Which row each row swaps with, under one turn or mirror:
gis: [ 18   1  21 -36   6 -36  31 -13  29  -3  -8 -15  -5  14  30   0  -8   2
  16]
loti: [-11 -15   6 -32  27 -22  12 -42 -11   8  22  -7   3   1  -1 -11 -14  -1
   8]
gamor: [ -3  26  25 -17  -3 -23  -3 -18  22 -23  -5 -22 -26  -1  23   9 -33  -3
  -9]
Tedor: [  4 -27   1 -12   7  -4 -17 -12 -10  23  -4 -23  -8  20  -8   9 -16 -24
  -9]
med: [ -4   9  11 -29 -21   9  25 -33 -10 -16  24 -27   3  10  16  17 -16 -20
   0]
bipi: [ -6  12  10  -1 -10 -28  17   7   5   6  11 -11   6  10   2 -10 -15 -10
 -27]
Dekas: [  4  -1  19 -22  -1 -30   6 -12   7  -5  -8  -1 -37  -6   3   1  -1  25
  22]
ribik: [  3   5  20   3  17   6   6  -2   0 -22  -1 -28   4   6  10  -3  11   2
  19]
Tob: [-15   2   2 -12  18 -42  15 -14   2   7   3 -15  10  22   3  -7  14  -9
  11]
posik: [  1   7  11 -23 -29   1  14  -1  -7  32 -10  -9 -12  11  16   2   0   7
  -7]
Gif: [  3   6   6 -41 -19   7  29 -38 -12 -16  10 -34   1   5  12   9 -10 -20
  -6]
togi: [  5  -6  31 -19 -13 -11   4  10  -2 -13 -21 -12   0   8   6  12 -38 -19
  -6]
zeku: [ -5   7  18 -15  -5 -36   9 -25  31   4   6 -20  -6   6  30  15  23  17
  10]
Goful: [ 10 -20   6 -24  10 -14  -2 -31  12 -23   3 -40 -35  28  17   0   7   2
   5]
Nava: [ 10  10   8 -27  -1 -23  -2 -21  22  -3  22 -28 -12  26   8  39 -29 -18
   7]
Gesem: [ 12 -13  -2 -22   2  -8   1   6  10  13  20  -7 -12  22  16  15 -42  18
   5]
dep: [ 10  -9  38  -1  -8   6   4 -28   4  -3  10  -8   2 -15   7  19 -15 -24
 -10]
nisa: [-14 -11   4 -44  24 -20   2 -44 -12   6  17  -4  -3   2   5 -13 -13   5
   8]
duvuf: [ 13   8  29  -3  -8  11  16 -19  13  -4  -1 -26   0  -2  39  14  -5  -3
  18]
lomav: [-11   9   2  -9  -3 -28  21  -3   0  24 -22  -2 -12  -2  13  -2 -11   0
  -6]
lape: [ 16 -18  16 -19   4 -35  16 -31   8 -13  -4 -46 -35  25   9  19  13   7
  -2]
lin: [  4   0  10 -37 -21   6  22 -41 -14 -15  13 -22  -2  12   4  18  -9 -25
  -8]
nisip: [-11  -3   3 -43  20 -20   1 -40  -7   7  23 -12  -4  -7   2 -19 -20   7
   1]
mifud: [ -2  17  41 -32  15  -9 -18 -15  16 -12   0 -29 -12   3  30 -10 -21   5
   4]
mul: [  6 -24  18 -11  14 -32 -18 -11  -7  12  -6 -26   4  21  -8  15 -22 -10
 -24]
bimu: [-19  -5   5 -36  23 -21   7 -35 -13  11  30  -5   0  -2  11 -15 -19  10
  13]
zom: [ 11  18  19  -3 -11 -24 -15 -10  11   4   1   4  11   2  -8  18  -9  -6
  -9]
zese: [ 12 -28  14  -1   2  -6 -13 -21  -6  19  -1 -21   5  28  -6   8 -30  -8
 -15]
lirif: [ 10 -12  15 -26  19 -33  -2 -19   5 -24   1 -42 -34  25  21   3  11   8
   6]
Tak: [  4 -31  18 -15   2 -19 -15 -16 -12  22 -11 -18   0  13  -8   8 -19 -10
 -23]
pof: [ 20  24  17  14  -5 -17 -10  -7   3   1  21 -20   6  21  -2  11  -8   4
  -2]
Tenu: [ -9   0  21 -15  -3 -26  -9  -7  21  17   2 -17  25   7  25  21 -23 -15
 -17]
Fito: [  0  -6   9 -10  -3 -15  -9  -5   2  17  16   8   7   9  30 -11 -24  25
   0]
kivu: [  5 -31  18 -25   1 -28  25 -23  12  -3  17   6 -15  -1  29 -16  -9  12
  -3]
nasev: [  7  19  24 -20  15 -25  25 -20  30   8  14 -29 -33  -4  15  13 -21   0
   9]
votu: [ 20   0  13 -17  19 -29  26  -5  18  14   4 -31   2  26  29  -6 -20   6
  16]
Geb: [  6  -3   5 -31 -18   3  22 -44  -6 -20  25 -25   1  14   6  17 -17 -21
  -6]
Mulu: [ 14 -20  25 -28   2 -23   7 -36  14 -20  -6 -40 -34  19  16   8   9   9
   2]
Ped: [  6   5  11 -29 -19  10  22 -38 -11 -19  12 -26   2   9   3  10   0 -24
  -7]
tume: [ 16 -22  18 -13   9 -18   9 -41  12 -18  -2 -36 -25  31  17   1   7  17
  12]
luso: [ -4 -11   3 -47  25 -21   2 -42  -3  14  22   1  -6  -2   6 -12 -25   5
   3]
nom: [  9 -19   8 -14   3 -16 -11   0 -14  26  -3 -27  -6  19  -5  20 -15 -17
 -17]

Dekas is swapped with togi
Nava is swapped with Tob
zom is swapped with gis
Goful is swapped with Tedor
kivu is swapped with dep
Mulu is swapped with Tak

